One turn or mirror swaps these rows in pairs. Which row does each one swap with?
ret: [ 16.9   6.4 -23.6   8.7  15.0 -27.8 -11.9 -30.1  24.1 -12.0  -2.3   4.5
  -2.8  13.5  -2.6  20.1  23.7  -6.3  -1.2  18.3 -10.6  -9.8  -4.5   6.2
   1.3 -37.0]
podi: [ 18.5  -7.6 -23.5   7.5  -0.7 -40.0  16.4  -6.1   1.0 -11.5   6.6  -9.3
 -12.7  20.6  21.8  10.1  15.5  24.7  -8.9  10.8   0.2 -25.4   5.4  10.4
   9.9  -6.9]
gem: [  7.8   4.0  -6.9  -1.2  -5.1   1.9   8.2 -17.6  16.6  -9.7  -6.4  -0.7
  14.8  12.2  12.7   4.2  13.6  -3.3  27.9 -15.3   0.7 -29.6   4.2 -15.2
  -0.5 -21.6]
gosur: [ -7.4  17.4 -21.3  15.3  -9.6  -2.5   0.0 -13.2  -8.2 -12.9  27.3  11.0
  11.2  25.3  11.6  16.9  -7.0   4.7  13.8 -13.2  -3.2  -9.3   2.4 -16.1
  -9.7 -11.5]
vor: [  0.2 -11.9 -24.7   8.0  -0.1  12.2 -14.3 -12.5  10.8   0.5  13.5   2.8
  23.6  15.4 -10.2  32.1  -6.8  11.0   6.7 -11.6   3.5   3.5 -23.4 -19.2
   3.9 -16.3]
nuvus: [ -0.7 -17.3 -18.9  23.2  -6.2 -10.7  -9.2   2.1 -12.5 -15.4 -25.0   2.6
  -1.1  23.7   2.6  28.5  -0.5  14.9 -16.8   7.8   1.7 -15.0 -19.9  10.0
  -8.8 -10.4]
Gen: [ 22.4  -7.2  -0.8   9.1   9.7 -28.2   5.9  -3.5   9.2 -34.7  21.2   4.1
   1.0   8.3  12.8 -11.8  -2.3  10.4   8.1   3.6 -14.2 -15.0  -2.0  10.9
   5.5  -4.6]
Fezi: [ 10.2  23.2 -28.0  -8.8  19.3   0.2 -14.0  -3.0  14.3 -12.1  12.7   7.7
   7.0  30.0   4.7  20.6   2.4  23.7   0.4  21.4 -10.1  -1.8  -3.1 -11.0
  11.3 -12.5]
nisid: [ 23.4  -8.6 -20.7  15.3   4.1 -39.6  12.2  -7.4   4.4 -15.9   5.3  -7.6
 -11.1  19.3  17.6   5.2  13.9  26.1  -4.1  14.8  -2.2 -25.3   6.7  15.0
   8.1  -7.4]
Vidul: [  4.9 -16.3 -27.4   9.5  -5.9 -31.2 -12.1 -23.7  -5.7 -14.1   1.2 -14.0
  -7.8  18.4  -2.8  -2.7 -21.5  14.3  12.9   0.8   4.0 -15.7 -15.9  22.0
  -3.0 -27.1]
magoz: [ 16.1   5.5  -9.8  -1.1   9.4  -6.9  -1.2 -26.2  11.2 -14.5   9.0  12.7
  21.1  34.1   9.3  26.0 -10.9 -18.1  -3.4 -19.8  -4.3  -2.9 -12.8   2.3
  18.7 -27.9]
zum: [ -0.9 -11.6 -30.1  12.0  11.2  -9.4  13.1   4.7  36.6 -11.4  -1.6  -1.1
  13.2  17.6  -2.9  22.5  10.5   0.9 -12.5 -15.5 -10.6 -12.2  -6.6  -1.1
  19.6   0.3]
Vuro: [ 31.6 -11.1 -24.4  12.3  13.0   8.3 -11.4  -0.6  20.2 -18.0  14.5  -7.1
  11.0  11.4  11.5  23.3   0.4  19.5 -27.0  -3.3  -6.9 -16.5 -17.4  -0.9
  24.7 -23.2]
Repa: [  9.7   7.9  -5.5  -1.7 -11.0 -24.7  -5.3  -9.5 -18.6 -18.6  10.9  -3.3
  -8.4  16.0  -8.6  13.1   0.9  19.6  19.6   9.7   5.8 -11.7 -20.0  -5.8
  -4.7 -23.1]
mup: [  3.6 -21.8  -9.1   4.1   6.1  -2.1  10.6   2.2   4.6  -2.5  18.2  10.3
   7.8  33.4  21.5   4.2  -7.1  17.0   8.2  -1.8  15.3   8.7   5.2 -11.9
  18.6 -16.3]
lema: [ 20.3  -6.2 -12.1  12.7  18.2  -3.9   4.7   7.3  -6.0  -2.6   3.3  15.3
  15.8  15.9  13.0  22.9  13.4  11.1   2.9  -4.9   8.7  -7.3 -17.6  10.8
  24.0 -37.0]
Zab: [ 10.1 -15.8 -15.5   6.9  -6.4 -13.3  -7.0 -15.4   3.3 -16.5   6.8 -15.5
  17.8  31.1 -18.3  22.3  -4.3  23.3  -8.9  22.1 -29.2  -3.2   1.5  -0.4
   6.8  -8.7]
feb: [ 18.5  -2.0 -14.8  23.4   0.1 -20.3  -3.1   7.5  10.4 -14.4   9.3  -7.8
  -3.9  19.9  20.0  14.9 -17.7 -16.3  25.1 -15.0   5.6 -14.3   3.2   5.3
 -11.5 -32.7]
Rim: [ 14.1 -17.8 -34.3  30.0  -0.3 -21.3 -12.3 -29.6  17.5 -10.0   3.3  -7.3
  26.6  28.4   2.9   4.1   2.5  15.0  12.0  11.0 -12.6 -17.9  -9.7  -1.2
 -25.5 -18.4]
dule: [-10.4   4.3 -13.2   1.6  -8.8 -16.7 -19.4  -3.3   3.0  -3.3   9.6  -3.9
  -8.0   7.0   2.1  15.4  -4.7 -14.6  15.5  -5.3 -12.0 -15.6   5.8  20.4
 -13.1 -12.1]
Badu: [ 16.3 -28.4 -18.1   7.7   9.7   3.3 -11.4 -11.3  15.7  -8.2  -8.9   2.0
  16.2  11.3 -12.0  16.6  -6.5   9.3   5.2  -3.8   3.0   8.5 -31.5 -20.7
  10.4 -14.0]
katis: [ 15.2 -16.5 -12.3  16.0  -4.0 -19.2 -13.2  -3.5   9.3 -25.4  -8.4 -27.3
 -20.1  20.9   6.2  16.9 -12.8   5.0 -25.4  -2.1   1.0 -15.3  -9.7   7.2
 -13.8 -20.1]
meput: [-10.2 -26.6 -15.2   7.0  10.5  -2.0  -4.8 -17.4  15.3  -6.9  -4.5  -2.1
   0.2  -2.5   1.8  12.5 -12.9  24.3  -2.2  -7.1 -11.0 -26.5  17.5  -3.3
   0.5 -24.6]
gefeb: [  7.0  -8.0 -31.4  13.5   6.4 -28.9 -21.5  -0.2  16.2  14.2   5.0  -5.9
  -1.8  44.9  20.4  -5.0 -20.4  11.1   3.8   1.5   4.2  -3.6   1.2   3.2
   8.0 -21.4]
sop: [ -6.3  -2.7 -31.5  12.5  18.3 -13.7  10.1   8.2  24.2 -24.1   6.1   3.0
  14.3  24.1 -12.2  17.4   7.6   2.8 -10.0  -8.9 -15.2 -14.8 -15.4  -4.5
  18.7  -4.5]
venov: [ 27.2 -13.1 -24.0   1.3  -6.0 -23.4 -16.7 -13.9  12.2  12.8   6.0  -1.3
   8.4  18.8  28.5  14.6  11.4  13.6  -3.1  28.2 -12.4 -17.2   6.1   8.9
  17.0  -3.7]
vol: [ 11.8 -13.2 -23.2   1.9  16.8 -18.3   1.5 -15.8  12.1  -8.2  -7.1  -8.3
 -14.1  13.1  10.6  21.0 -23.2  11.4   1.8 -12.7  19.0   8.3   4.4   9.2
 -20.0  -7.2]
Gofug: [ 24.1 -17.7 -31.4   4.4   6.9  -2.3 -36.1 -20.7  22.4  14.1  -2.0  -3.6
  17.9  14.3  13.4  10.1  -6.8  -2.0   1.3  12.7 -20.0  -4.5   2.7  -0.8
  13.9 -16.6]
ziba: [ 16.7   4.2  -1.2   1.0 -13.4 -18.4 -12.7 -20.1 -18.4  -6.0  10.3  -4.3
  -7.6  19.1   7.2  16.3   3.0  22.7  19.7  10.4  17.7  -9.3 -11.4  -6.7
  -6.2 -23.3]
malut: [ 27.6 -15.4 -20.7  11.2  12.8 -39.1  16.5 -15.5  -0.1 -15.7  -8.3  -9.1
  -9.6  19.3  16.2   2.9   4.4  22.7  -7.8   4.7  10.9 -26.3   3.1   5.6
  11.0  -8.3]
pom: [ 14.4  -9.2 -16.8   0.2   2.5 -24.5  -3.8 -20.3  28.1  -4.9  -6.3  -9.6
  25.4  33.7  -1.4  21.9  -1.5  -0.4 -28.6 -10.7  -2.5 -21.0  -4.6  -8.6
  10.3   3.3]
Luz: [  2.1 -12.2  -7.2  25.0 -13.0  -6.4  -9.5   2.5  17.2 -21.3  -6.6 -18.7
   2.8  36.3  -0.8  30.2  -6.7  -3.0  -8.8 -20.5  -4.7 -26.5  -6.7  -2.3
   1.0  -0.1]
pese: [ 14.6 -21.6  -5.3  27.1  23.6 -10.7   9.9  -8.4  14.6 -17.9   2.4 -20.2
   4.7  13.0  17.2   1.6  -9.5  30.3  17.6  -5.7   6.8 -20.3  -8.7   5.2
   0.1  -6.3]
rimek: [ 29.7 -13.5   2.0  -3.9   2.2 -12.6  19.5 -20.8   6.9 -14.8  -2.5 -10.2
   1.2   5.4  -3.7  18.6   3.6  -7.2  10.9  -9.1  -1.5   7.1   6.3   5.9
  14.1 -17.9]
boz: [ 13.6   1.7  -4.3  -4.0  -6.2 -29.1  -5.2 -15.5 -25.1 -11.8  15.7  -3.4
  -1.4  17.3  -5.9  22.0   4.7  19.6  11.3   8.4   9.1 -19.0 -12.3  -3.5
  -8.9 -21.4]
puneg: [ 24.1 -10.2 -25.9  24.4  -5.0 -13.4 -11.4 -27.2  16.1  -2.2 -11.4   2.5
   4.1  36.8  23.5  -0.4  -8.5   7.0   8.5   3.2  13.6  12.9  -7.1 -20.7
  -0.9 -17.7]
bita: [ 23.1  -4.8 -24.3  22.2   0.2 -19.9  -3.1 -26.1  16.6  -6.2 -15.4   4.9
   8.6  47.2  24.7  -0.7 -11.5  -2.2   4.7   2.8   7.7   5.3  -5.1 -16.9
   0.3 -17.8]
laku: [ 11.3   7.5 -33.8  -6.6   2.2  10.3  -9.7 -27.2   8.3  -7.4  -2.4   3.0
  14.9  10.1  -4.1  14.7   0.8  -2.3   3.0  -4.4  -5.2 -20.9 -22.7  -7.7
  32.0 -17.8]
Fogem: [ 16.3  -3.4  -7.0   9.3  -7.4 -24.3  -7.5   5.7   8.6 -30.1   3.9 -19.9
 -20.9  16.9   8.0  21.1  -0.7   5.1 -18.6  -7.5   6.7 -20.2 -11.8  16.4
  -4.5 -25.4]
vade: [ -5.0 -18.6 -28.7  12.2  -4.9  -7.6  -6.7   8.9  36.5  -6.6  -1.9  -1.1
   3.2   4.8   3.1  18.7   8.3  -8.2  -1.3 -11.6 -11.5  -1.5  -7.9  12.6
   8.4   6.9]
zumok: [ 13.3 -12.5 -29.4  16.0  16.5 -24.3   6.5 -21.3  20.0   1.8 -10.9 -12.2
   4.5  26.6   9.1  40.4   0.4  -9.3   7.4 -20.8  -5.2 -20.4  -4.4   6.4
 -15.9 -23.3]
vupa: [ 29.7 -17.1 -31.3   7.5   8.8  -1.2 -30.7 -25.3  17.9  18.6  -5.3  -1.7
  15.6  12.1  18.9   7.9  -2.4   6.6   0.7  14.4  -8.4  -7.4   0.8   0.8
  19.0 -14.4]
Funab: [  6.5  13.3 -26.6   6.9   6.9 -22.1 -10.8 -20.2  -4.6 -24.3   3.1  -7.6
  -9.6  19.4  26.7  19.3   3.1 -12.8  20.6  23.8  -7.3  -3.1  -0.5   9.0
  -7.6 -19.7]
Mumug: [ 12.7 -15.4  -7.3  12.5  -7.0 -13.5 -14.3 -25.5  -8.0 -31.4  -4.4   3.4
  -3.3  33.2  18.6   2.1 -29.9  18.0  -5.2  11.4 -14.8 -13.4  -4.1   5.4
  -1.5 -11.6]
bovod: [  7.7 -16.9 -21.8  14.9   1.2  10.6 -17.1 -15.9  14.0  -4.0   5.4   2.6
  18.3  13.8  -9.6  25.2  -8.5   9.3   9.0  -7.9   5.3  12.5 -30.3 -18.3
   1.7 -12.5]
tavid: [ 28.8   1.7 -36.1  24.2  -3.0   5.5 -22.2  -9.0  11.0  -5.7  -1.9  -3.7
  17.2  29.4  19.6  26.8 -10.6   4.9  -5.8  14.5 -12.3 -29.1  -0.8 -23.3
   6.2 -11.2]
gusi: [ -6.7 -20.0 -33.7   3.6  15.4   7.0 -11.4 -17.1  14.1   2.8  -2.9 -14.9
  21.5  21.8  24.0  23.9 -22.7   7.1   4.8  -4.3  -3.4  -4.9   9.7 -10.3
  14.0 -18.5]
Vazem: [ 20.1 -22.8 -26.8   8.8   6.8   1.4  -6.4 -22.6   9.8  -0.7  -3.9  -2.2
  19.6  10.4 -11.5  23.3 -10.9  15.4   1.2  -9.1   8.8   4.7 -30.0 -20.3
  10.4 -15.1]
seb: [ 22.9  -3.3  -5.9   5.8 -13.4 -20.8 -13.4 -20.0 -12.2 -11.5   1.9  -4.0
 -15.0  17.0  11.0  10.2   3.0  18.6  21.9  16.4  18.4  -2.3 -14.0  -4.4
  -9.6 -23.2]
vafa: [ -3.5  -8.7 -10.4  -0.7   0.5  10.2   7.0  10.9  -3.2 -13.6  -3.6   0.4
  19.6  15.0  10.6   6.7  -3.2  15.3   6.5 -12.8  14.4 -32.2  -5.6  -8.6
  -6.1 -13.9]
penok: [ 11.4  17.8 -36.4  11.0   5.6   3.8  -5.6 -12.9  -0.1  -5.7  10.2  14.0
  -8.0   6.8  20.8  16.1  -5.0 -14.5   0.1  -7.5  -6.6 -15.8  -3.2  -3.8
   2.0  11.3]
Livo: [  2.0   0.5 -12.6  -4.4  -7.9 -18.7 -20.6 -10.1  -0.9  -1.8  11.0  -6.0
  -8.5   3.2   9.7  14.9  -5.8 -16.6  15.3  -4.7 -13.8 -17.5  13.2  17.4
 -11.2 -15.4]
Zuz: [  7.4  19.8 -14.9  14.3  13.3 -14.5   0.3 -14.6  22.2 -15.9  -0.6 -16.8
  15.8  35.0  -1.1  32.7  20.2   4.0  -1.3   4.7  -0.3 -26.8 -22.5  -5.4
   3.0  -2.5]
som: [ -7.2 -19.5 -17.3   3.8  -6.4 -14.6  -3.7   6.8  25.0  -0.7   8.8   0.5
   3.3   2.9  10.0  22.1  -1.6 -16.0   7.9 -12.3 -14.2  -4.4   0.3  18.7
  -1.2   0.9]
ror: [ 12.3  -4.8 -18.5  13.2  14.7  -0.5  -4.8  -0.6  10.4 -17.1  -2.7   1.2
  -1.9  22.1  21.7   9.1   4.2  24.7  22.9  17.9 -32.7 -30.9  -1.8  -8.9
   8.5 -20.0]
Vez: [  6.6  -3.2 -26.4  15.9  -6.6 -15.8   2.8 -19.0  -3.9 -16.8   7.2   9.7
  -2.3  37.0   8.4  29.7   8.1  -4.8 -12.5  15.8   7.6   8.0 -10.6  -6.1
 -14.1   8.5]
Suv: [ 24.6  -7.4 -24.8   4.4  -6.6 -31.2  -7.2  -8.7   5.4   7.9  15.1  -5.6
   2.3  15.2  24.3  13.1  18.7  24.3  -1.0  15.4  -1.4 -22.9  11.4  18.4
  14.3  -8.0]
Vuzu: [ 29.7   4.0 -15.9   5.6  19.3   7.3  -5.8  -0.6  12.5 -16.3  27.3  -5.8
  10.2  12.3  11.9  20.3   6.4   6.4 -16.7  -4.4 -10.5 -17.2 -11.0  -3.8
  24.9 -34.2]
kip: [  5.5  12.8 -10.0 -10.7   3.3 -14.6 -15.7 -11.2  -6.0 -11.9   9.2 -12.7
 -16.5   8.1  12.7  10.8  -8.0 -16.1   6.8   2.4  -9.3 -15.3   9.4  16.0
  -5.9 -25.5]
Sodu: [ -0.3 -16.5 -35.4  14.1  11.2 -11.0  13.8   6.6  35.4 -13.6   2.4  -0.5
   9.5  17.4   1.1  18.8   9.9   2.8 -12.8 -11.4 -13.2  -3.9 -13.7  -1.8
  19.0   0.3]
Dak: [ 30.4  -5.8 -32.4  20.3  11.0 -18.9  -6.9 -10.5   6.9 -14.5  -4.3   1.6
  23.3  30.8   7.9   7.8  14.5   3.2  -0.1  17.8  14.9  -8.3 -30.5   5.7
 -17.1 -22.4]
mes: [ -5.4  12.7 -21.5  17.1  -1.2  -3.9   7.5 -13.3  -7.7 -18.3  22.4  15.2
  14.8  29.6  16.7  10.7 -15.6   3.3  10.5 -11.2 -10.1 -15.4   5.8 -13.0
  -7.6  -8.2]
pegu: [ 49.1  -6.5  -9.8  30.2  11.5 -13.0  -4.2 -11.4   6.0 -19.0  22.7  -3.7
   8.5  26.3  21.8  12.4   9.4  11.3   9.2   3.2  -3.8 -19.7  -7.1   7.3
  21.2 -18.7]
Selo: [ 17.7 -18.0 -35.2   5.1  17.9   5.1 -31.3 -22.1  17.8   4.4  -1.1 -12.2
  15.7  16.7  10.3  11.3 -19.4   0.2 -13.6   9.3 -17.2  -1.4  -1.6  -0.2
  11.4 -21.3]

feb pairs with tavid
boz pairs with Badu
Sodu pairs with podi
Suv pairs with vade
Fogem pairs with Vuro
dule pairs with vupa
rimek pairs with Zab
Vazem pairs with Repa
Luz pairs with pegu
puneg pairs with gosur
Fezi pairs with vol
magoz pairs with Mumug
bita pairs with mes
sop pairs with malut
Funab pairs with gusi
seb pairs with vor
gefeb pairs with penok
zumok pairs with ror

